One turn moves each row of this set onto another row. After a few examples, where does it send each row asked below?
J202: [-19   2   7  21 -22   1 -12  16 -12  -8  41 -44   3   1  -1  16 -22]
J414: [ -8   2  -1  21 -25   5  -6  15 -48  19  33  46   6 -15  15  23  -2]
J691: [-18   5 -35  -7 -23  28 -23  22 -16 -10 -15  -2   5 -41  -6  26 -33]
J913: [ 24  11 -39  29 -34   7 -25  13 -20  -9  29  11  23 -48   7  23 -48]
J225: [  7  13 -21  12 -16  20   0 -16 -33 -20   4   6  23 -53 -11   2 -21]
J717: [ 26 -26  -6  21 -28   9  19  -5  13  17   5  -4  -4 -25   8   8 -22]
J737: [ 32  30 -11  38 -38 -12  -3   8 -11 -26  32  -6   9 -25  11  31  -3]
J547: [-12  29  -2  10   3   4 -37  -1  -3  20  33  26   1 -20   8  25  -3]
J938: [ 12   3 -18  13  13   1 -25  29  -3  38  15   3  28 -12   1  31 -29]
J98: [-11  19 -12 -18   8   6  -6  13 -19  19  10  19  -1 -16  -5  14 -53]
J16: [-18   2 -23   0 -47   3 -41  26 -21  -1   2 -28  13 -21  22  13  -9]
J637: [  5  -2  -3  10   2  25  32  19 -21  25  -9  -8   2 -24  -6  10 -30]
J840: [  6   1  -7  35 -54  15  10  15 -14 -17  14   7  11  -8  17 -25 -13]
J69: [ -5  13  16  15 -19   7   5  14 -63 -16  -4  24  12 -31   8  28 -27]
J853: [ 14 -13 -12  56  -6  -1 -10 -14 -12 -18  19   8   1 -40  16  -7 -23]
J181: [-14  11   8  16 -43  12 -10  34   2  13   5   3   8  12  -5   2  10]
J987: [-11  -4  17  26  -9  -6  -5  27 -46  -3  -6 -23   4 -22 -29  21 -23]
J161: [ 34   7  16  27 -22   4 -10  20 -45  -2  27 -25  24  -6  -7  35 -13]
J426: [ 16   7 -10  33  11 -18 -17  40 -11  11  18 -15   9   7  17  22   6]
J942: [  4   7 -46  25  -6  -4 -14  27  14  -4  39  23  17 -17  16  24 -25]
J203: [ -5  12 -12  22 -33   2 -19  19   6  12  -3  45   2 -12  20 -15 -12]

J225 goes to J987
J16 goes to J414
Now find these:
J691 goes to J69
J942 goes to J737
J853 goes to J202
J913 goes to J161
J203 goes to J840

